which system made each run
run 1, Nid (8 x 18)
-5 6 19 6 16 -2 -6 -4 8 -3 8 8 -18 -5 -15 4 -13 -3

2 4 20 -2 8 11 -2 0 10 11 9 14 -19 5 8 8 -3 2

3 -4 10 1 1 9 1 8 6 13 -2 6 -7 12 28 5 8 16

-6 -14 0 10 -3 -5 2 14 -2 2 -14 -5 7 10 20 -4 8 20

-14 -16 2 13 -5 -12 1 22 -9 -9 -11 -10 9 0 -7 -7 -4 7

-7 -10 13 2 -2 -3 0 20 -11 -6 4 -4 3 -5 -27 -5 -10 -15

12 -5 18 -11 -1 13 2 8 -10 2 15 4 1 -2 -16 4 -3 -27

28 -2 6 -14 0 20 6 -9 -7 1 13 4 9 4 11 9 7 -17
run 2, Nid (8 x 18)
12 -14 -7 11 6 -8 -10 -3 -4 -11 -10 4 1 -15 12 6 -16 -8

0 16 3 10 -5 13 -5 3 8 -12 2 -11 8 -7 -1 3 -26 3

-3 21 13 -5 3 8 13 -1 2 3 13 -14 1 13 -19 -3 1 14

8 -3 7 -5 18 -15 10 -9 -10 18 1 7 -14 10 -9 -2 20 3

9 -14 1 13 12 -14 -14 -7 2 7 -14 22 -7 -13 17 1 4 -11

-10 2 5 15 -7 14 -18 4 19 -17 -5 3 7 -9 21 2 -13 2

-21 8 8 -6 -8 16 7 12 10 -14 14 -18 0 17 -5 0 -5 24

-3 -14 2 -14 7 -13 20 12 -19 16 4 -7 -16 19 -17 -2 5 14
run 3, Lesos (8 x 18)
23 -6 -17 -12 -6 10 7 -12 -2 16 -4 5 1 10 40 9 17 6

4 6 -38 -4 -22 2 3 -13 -2 1 -10 -7 20 -3 24 -3 15 2

-11 0 -31 -10 -21 -4 5 -4 -9 -15 1 -17 21 -5 -14 -9 11 -9

-2 -16 -1 -18 -3 -2 11 4 -19 -15 15 -9 7 3 -31 -3 8 -18

25 -19 18 -15 17 3 8 -5 -17 -6 16 4 -5 9 -9 10 5 -18

36 0 5 -3 21 5 5 -24 -4 2 4 5 -3 4 21 14 0 0

16 22 -22 5 6 -5 3 -33 5 2 -8 -6 3 -2 18 5 0 16

-12 23 -31 2 -7 -19 4 -20 3 7 -7 -10 0 -6 -14 -10 4 11
run 4, keki (8 x 18)
2 11 -5 11 -8 2 -6 7 3 9 -8 2 -2 -14 2 1 -24 -4

1 17 8 0 -13 21 -3 6 8 7 7 1 10 -4 -1 -1 -2 -11

-2 -7 15 -9 -6 16 1 5 1 -5 11 4 12 7 1 -2 23 -11

0 -29 3 -6 7 -3 1 0 -6 -14 3 3 0 10 12 5 17 2

3 -17 -9 3 12 -12 2 -2 -3 -12 -6 -7 -11 5 14 9 -14 20

-3 15 -7 10 1 -6 5 3 -1 0 -6 -15 -2 -1 -8 0 -28 20

-1 24 4 12 -10 1 3 8 -4 8 -4 -10 18 -9 -25 -11 -7 -8

11 5 9 3 -5 5 -6 -2 -5 4 -1 10 22 -11 -8 -7 17 -31
run 5, Gimi (8 x 18)
3 -28 1 -6 5 1 -11 -4 3 -8 2 18 -10 -2 24 8 12 -11

4 -20 -18 3 -16 4 -7 15 -4 -5 -11 1 5 -10 23 6 -18 -6

0 11 -19 -3 -14 5 9 12 -8 -1 -1 -21 1 1 -5 3 -33 13

-3 14 -8 -17 4 -7 19 -10 -8 3 14 -18 -9 13 -28 -1 1 13

-4 -4 -3 -14 5 -12 4 -18 -4 2 8 9 1 4 -19 -9 41 -15

-3 0 0 7 -12 8 -20 -8 10 -7 -3 18 20 -17 11 -7 25 -31

11 15 5 16 -5 22 -17 -5 15 -17 -2 -1 16 -16 22 8 -26 -8

27 4 6 9 24 -1 8 -9 -7 -10 -1 -16 -7 7 9 18 -38 23
run 6, kire (8 x 18)
12 -9 13 -8 16 -7 1 -1 -6 17 6 17 -26 1 -6 8 -6 -10

14 -13 -2 4 0 -8 2 15 -12 29 -14 12 -10 -2 14 2 -7 -3

-4 4 -13 14 -20 3 -3 17 0 15 -18 -1 13 -6 20 -7 -5 6

-20 19 -4 8 -21 15 -7 3 16 -11 0 -9 21 -6 0 -8 2 2

-14 10 7 -9 -3 12 -8 -12 13 -24 20 -1 4 -5 -19 0 4 -17

7 -15 3 -16 12 -2 -2 -12 -5 -15 18 8 -18 -6 -14 11 -7 -22

19 -26 -14 -12 8 -11 8 2 -19 7 -1 3 -22 2 9 13 -17 0

7 -11 -20 -3 -11 -6 14 15 -14 17 -14 -12 -2 12 20 1 -7 23
run 7, Nibu (8 x 18)
8 17 2 -11 -3 12 10 -7 -2 9 12 -6 3 6 -9 0 6 -3

18 11 -7 -4 4 4 5 -22 0 -1 3 -2 8 2 11 4 8 0

11 -6 -15 3 -2 2 -4 -12 0 -14 -6 -2 12 -5 21 6 -1 -1

-1 -14 -14 3 -9 -2 -1 9 -7 -18 -6 -10 9 -6 5 2 -16 -1

-5 -7 -5 3 -2 -13 5 13 -15 -4 -5 -12 2 -4 -23 -4 -14 -1

3 3 10 9 13 -19 4 1 -12 10 -5 2 -1 -4 -28 -8 1 -8

8 4 25 15 19 -6 -10 -6 4 6 -1 15 -4 -8 -7 -2 3 -12

0 -7 25 7 15 9 -12 0 14 -9 7 14 -14 1 13 10 -8 1
run 8, Bibev (8 x 18)
0 18 2 11 -3 6 -2 -6 9 5 -6 -2 12 1 12 -3 8 10

-17 17 3 11 -3 -1 -6 0 13 7 -3 3 -5 -4 -4 -6 0 10

-14 3 5 1 0 -4 -4 10 6 11 3 6 -21 -3 -10 -1 -15 4

2 -15 3 -8 -1 3 3 17 -5 6 5 4 -20 3 2 9 -17 1

8 -21 0 -11 -4 9 7 12 -8 -5 4 -5 0 12 17 9 -2 6

-3 -13 -8 -4 -7 3 6 1 -4 -12 -1 -10 14 14 16 0 19 12

-16 -1 -16 0 -6 -12 1 -9 1 -9 -4 -8 11 1 -4 -10 23 7

-12 5 -18 -4 -3 -17 -1 -12 -1 0 1 2 -4 -10 -22 -9 9 -10
run 9, vakun (8 x 18)
3 1 -23 15 -18 5 -10 6 5 0 -22 -4 17 -9 37 0 -10 8

-7 18 -26 4 -23 8 2 -5 2 -21 -4 -26 35 -4 0 -8 0 7

-3 -3 -17 -17 -15 -4 15 -2 -20 -15 9 -21 25 3 -30 -9 18 -15

7 -22 -14 -26 -13 -7 11 15 -26 17 9 7 -11 -5 -24 -1 0 -34

4 -1 -14 -23 -15 10 1 12 0 27 12 15 -37 -10 -1 13 -35 -17

-12 28 -6 -16 -2 14 5 -6 20 10 18 -6 -36 8 2 14 -32 27

-24 18 15 1 22 -15 16 -8 10 2 9 -15 -25 25 -21 -3 4 47

-15 -3 37 27 35 -37 1 9 -5 17 -14 9 -13 5 -32 -16 16 15
run 10, vakun (8 x 18)
-19 3 -4 12 -18 -4 -1 24 -1 10 -12 -4 9 -6 -8 -12 -4 4

-16 11 2 2 -11 4 -10 4 6 -14 8 -3 7 -15 -24 -6 -10 -17

3 -2 6 -17 9 6 0 -15 -1 -18 22 1 -6 -2 -19 6 0 -17

16 -18 3 -17 15 -2 8 -6 -9 7 11 9 -22 11 7 11 4 0

6 -7 0 4 5 -4 3 11 -1 25 -12 8 -20 7 23 6 -11 18

-12 20 2 21 -5 2 -5 10 13 8 -13 -6 3 -2 9 -5 -16 24

-18 21 13 16 2 0 -3 -6 9 -19 1 -14 23 0 -20 -12 9 7

1 -11 17 -1 11 -6 -1 -7 -8 -16 7 4 15 0 -23 -7 28 -22
run 11, keki (8 x 18)
-14 -17 6 0 -2 16 -8 9 13 -34 7 -11 0 8 21 11 -12 17

-12 -13 5 1 -5 6 8 21 -7 -29 6 -27 7 9 -11 3 -23 16

12 -10 2 11 -4 -5 10 23 -26 -7 -10 -21 24 -2 -15 -4 -18 -4

35 4 5 19 5 2 1 -2 -16 -1 -15 -7 33 -9 8 1 -8 -13

29 21 21 15 20 13 -2 -26 6 -12 3 -2 22 1 12 6 5 -2

2 12 35 7 33 0 0 -23 9 -17 15 0 -1 11 -17 1 16 8

-11 -14 27 9 34 -29 -2 -4 -4 -2 3 11 -23 1 -32 -5 9 1

-6 -14 9 19 18 -31 -13 10 -1 21 -17 25 -33 -19 -7 -2 -20 -7
run 12, Nibu (8 x 18)
-16 -17 0 -3 -10 2 5 19 -2 -8 1 -9 2 12 5 -2 6 14

-7 -2 1 -6 -11 -1 12 16 -11 15 0 -7 5 10 -12 -9 14 3

11 16 8 0 -3 5 7 0 -6 21 0 1 12 2 -8 -7 15 -8

19 16 11 5 3 16 0 -13 4 -2 5 0 15 -2 8 4 3 -7

11 -3 -1 0 5 12 -1 -13 2 -23 7 -9 9 4 16 12 -8 7

1 -21 -15 -3 2 -9 6 1 -9 -20 -4 -14 2 6 9 5 -5 13

-4 -19 -12 6 -5 -20 5 15 -17 4 -15 -5 4 -1 -4 -7 2 2

-1 3 11 14 -4 -7 -1 19 -10 16 -11 4 9 -11 -18 -11 -3 -14
run 13, kire (8 x 18)
12 26 16 -1 10 18 -2 -22 9 -12 18 -2 12 -1 -10 4 4 -11

15 -14 16 -13 16 10 -6 -17 5 -7 16 18 -13 3 13 13 13 -16

1 -37 -1 -1 12 -15 -7 5 -1 3 -8 19 -27 -2 23 9 -1 2

-15 -14 -11 14 -8 -15 0 28 -3 13 -21 -4 -16 -2 10 -2 -24 22

-16 22 0 8 -23 11 9 29 -1 12 -5 -20 14 3 -15 -12 -15 14

-2 24 10 -5 -18 21 4 2 -1 -7 14 -11 35 -1 -25 -10 15 -22

17 -4 1 -9 9 4 -9 -31 0 -28 13 8 19 -12 -8 4 19 -37

19 -24 -13 -6 26 -13 -9 -33 2 -25 4 9 -23 -7 21 21 -12 -3
run 14, Gimi (8 x 18)
6 -16 -16 -4 -27 19 -7 10 -2 -7 -5 2 24 -7 30 1 7 -19

1 15 -17 3 -19 20 1 2 3 -24 0 -29 24 -1 10 6 -28 13

6 13 -5 -5 19 -12 17 -20 -9 -23 12 -29 -1 10 -28 6 -17 21

10 -10 -4 -3 24 -36 11 -21 -20 2 -2 3 -2 0 -33 -9 27 -14

4 7 -4 17 -8 -11 -14 -5 0 23 -18 25 19 -23 -3 -19 30 -36

4 40 12 26 -11 26 -21 -3 27 12 -8 11 17 -18 24 -2 -13 -6

14 18 24 10 28 15 -2 -14 20 -7 5 -5 -20 13 27 21 -32 37

10 -42 2 -1 36 -32 11 -1 -15 2 -10 3 -39 19 15 13 -3 32
run 15, Lesos (8 x 18)
-4 -8 14 8 6 -1 -9 7 -1 -21 4 -1 2 -11 -17 2 -18 -14

7 -1 23 4 17 6 2 3 0 -11 9 -6 -6 6 -7 9 -20 7

10 8 19 14 21 -4 5 -3 0 9 -5 -2 -4 10 5 2 -2 20

2 13 -1 21 8 -15 -6 -7 4 18 -17 9 -2 -9 5 -6 1 7

-12 17 -10 11 -8 -7 -12 -3 10 8 -7 7 -4 -20 -9 -7 -12 -9

-24 11 3 -5 -11 9 -5 9 13 -3 13 0 -12 -5 -18 -2 -11 -4

-19 -10 21 -9 1 8 2 16 8 0 14 4 -18 14 -6 2 6 10

-3 -25 14 2 5 0 -3 15 1 9 -5 13 -13 9 24 4 10 8
run 16, Bibev (8 x 18)
-3 1 -18 5 8 -26 2 -14 -3 13 -13 4 -12 -3 -1 -6 9 9

5 10 -29 -7 -12 -6 -1 -9 -2 10 -2 3 -9 -16 -2 2 -16 -13

9 16 0 -17 -7 22 4 -8 4 -4 22 -3 -3 0 -8 9 -11 -13

12 5 29 -5 17 12 8 -7 2 1 15 1 -3 16 -3 6 12 5

11 -5 10 14 20 -14 0 -7 0 15 -14 11 -6 6 20 1 12 15

-1 7 -24 15 -9 -7 -8 -3 6 10 -20 3 -2 -13 25 0 -14 10

-15 22 -14 -5 -22 16 -1 6 13 -6 8 -14 1 -5 -5 1 -24 7

-15 6 21 -14 0 11 13 15 0 2 21 -10 -12 17 -26 -1 1 10

runs to name
run 17 (2 x 18)
-2 24 4 0 -8 20 2 -7 11 -5 9 -10 17 5 1 -2 5 5

-3 3 -2 -9 9 -7 12 -15 -2 -3 7 -9 0 16 -8 -3 23 15
 -> Nid
run 18 (2 x 18)
0 1 2 9 -1 -4 -9 -3 -1 -9 -3 3 14 -13 -10 -5 3 -18

9 3 -3 4 6 3 -7 -13 4 -15 3 0 0 -10 5 8 -17 -7
 -> kire
run 19 (2 x 18)
16 -16 19 4 15 -2 -8 -7 -9 -17 6 11 12 -9 -11 1 10 -31

30 -19 4 -8 3 14 -5 -7 -4 0 5 15 0 -3 27 15 2 -22
 -> vakun
run 20 (2 x 18)
-14 -32 -19 4 -9 -14 -11 10 -3 -13 -14 6 0 -10 13 -2 3 -6

-17 2 -20 9 -8 -11 -2 5 2 -16 -8 -18 -2 -9 -7 -1 -29 17
 -> kire
run 21 (2 x 18)
-4 28 -4 1 -4 1 5 -8 7 14 3 -3 -2 -1 -12 -5 -1 7

-10 10 0 -3 -8 -3 -1 -1 3 10 4 6 4 -4 -18 -11 20 -14
 -> keki
run 22 (2 x 18)
-9 5 16 24 16 -14 -9 -1 0 -29 -5 -12 12 -14 -27 -5 -21 0

29 5 26 5 23 3 3 -15 -12 -15 10 -2 18 -2 -20 3 2 -22
 -> vakun
run 23 (2 x 18)
16 10 -5 11 -7 -13 8 9 -22 24 -15 -3 20 -10 -18 -14 1 -17

24 27 -12 15 -5 8 -4 -22 2 -2 -9 -5 32 -13 14 -3 -1 -10
 -> kire
run 24 (2 x 18)
4 1 -2 14 0 -11 -13 2 -4 0 -10 9 6 -26 -13 -4 -16 -26

18 10 11 -1 0 18 -9 -5 6 6 8 16 -2 -13 7 10 -15 -25
 -> keki
run 25 (2 x 18)
-17 -24 -1 -4 -2 -1 -7 -8 9 -19 1 9 9 8 20 -4 44 1

-14 -30 -21 -7 8 -15 -7 -13 5 -36 1 -3 -16 -1 14 11 -5 12
 -> keki
run 26 (2 x 18)
22 -8 -7 -8 5 -2 2 -3 -10 12 2 10 -15 -7 3 10 -16 -15

13 -9 -16 -5 -10 5 5 6 -7 13 -7 1 -2 3 25 7 -7 4
 -> kire
run 27 (2 x 18)
-10 -17 -15 -4 -10 -12 10 12 -14 -7 -7 -14 8 9 -2 -5 8 11

-11 -9 -22 -11 -17 -9 6 3 -11 0 -1 -6 10 -1 -11 -9 19 -10
 -> Bibev
run 28 (2 x 18)
20 -18 3 4 11 -8 2 4 -12 11 -8 8 -6 1 13 6 -2 -2

20 11 -11 7 -5 5 0 -6 -2 9 -7 0 8 -10 14 4 -14 -5
 -> Lesos
run 29 (2 x 18)
-13 0 16 9 -4 5 -2 21 2 -1 -1 -4 3 0 -8 -4 -11 4

-4 -5 24 11 4 5 -2 17 0 1 -1 2 5 3 -2 -3 1 1
 -> Lesos
run 30 (2 x 18)
11 -13 12 -11 5 16 5 13 1 4 8 0 -23 15 24 21 -25 18

-9 3 -16 0 -2 -9 14 7 0 17 -10 -13 -17 17 17 1 -7 44
 -> Nibu
run 31 (2 x 18)
-16 -26 5 5 -12 1 3 41 -10 -10 -6 -14 -2 5 -2 0 -25 11

-6 -3 1 1 -17 6 12 28 -17 -14 1 -27 25 4 -23 -7 -14 1
 -> kire
run 32 (2 x 18)
3 8 17 -12 4 15 0 2 11 22 14 16 -30 7 4 11 -8 1

-3 -19 7 -8 -12 4 -2 25 -5 30 -2 22 -13 -2 8 -3 10 -18
 -> kire
run 33 (2 x 18)
6 -18 -25 -2 -12 1 -4 11 -5 -11 -6 -7 -8 -10 19 12 -40 3

11 20 -16 -3 -6 8 15 -2 -8 -10 4 -31 7 6 -5 7 -34 21
 -> vakun
run 34 (2 x 18)
20 -1 13 -13 5 14 -2 -6 2 14 15 20 -17 -2 6 12 -3 -21

8 12 -2 -8 0 21 -4 -19 18 1 9 5 -7 6 31 12 2 9
 -> Lesos
run 35 (2 x 18)
12 -2 -9 -6 -2 5 12 1 -10 -8 1 -18 10 10 6 6 -7 10

-2 1 -11 -1 1 -13 11 -7 -10 -7 -3 -15 11 7 -12 -4 8 10
 -> Gimi
run 36 (2 x 18)
0 -21 1 1 14 -6 4 0 -1 -14 -3 -8 -11 14 21 10 -6 27

-15 -10 12 4 5 -7 12 19 -4 5 -3 -12 -8 20 -2 -3 2 32
 -> kire
run 37 (2 x 18)
-26 1 -2 18 -5 -14 -19 11 13 2 -11 12 -13 -23 -12 -9 -18 -8

-9 -11 6 -3 -5 4 -5 21 -2 -10 10 0 -16 -11 -18 7 -37 -13
 -> Bibev
run 38 (2 x 18)
4 -4 1 -7 -3 -1 0 3 -3 19 1 15 -8 -3 1 -2 11 -15

0 2 -3 -2 -14 15 -4 5 7 9 0 7 4 -1 19 0 6 -4
 -> Gimi
run 39 (2 x 18)
20 13 3 -8 4 10 5 -5 1 21 8 8 -17 0 7 12 -17 -4

-3 19 5 -4 0 12 6 -3 14 17 6 -1 -12 13 13 3 4 24
 -> vakun
run 40 (2 x 18)
-13 1 10 4 -3 1 7 11 1 1 -2 -8 9 15 0 -7 17 18

-20 -8 -6 4 -6 -16 -2 10 1 12 -9 7 -6 -1 -3 -10 15 4
 -> Bibev
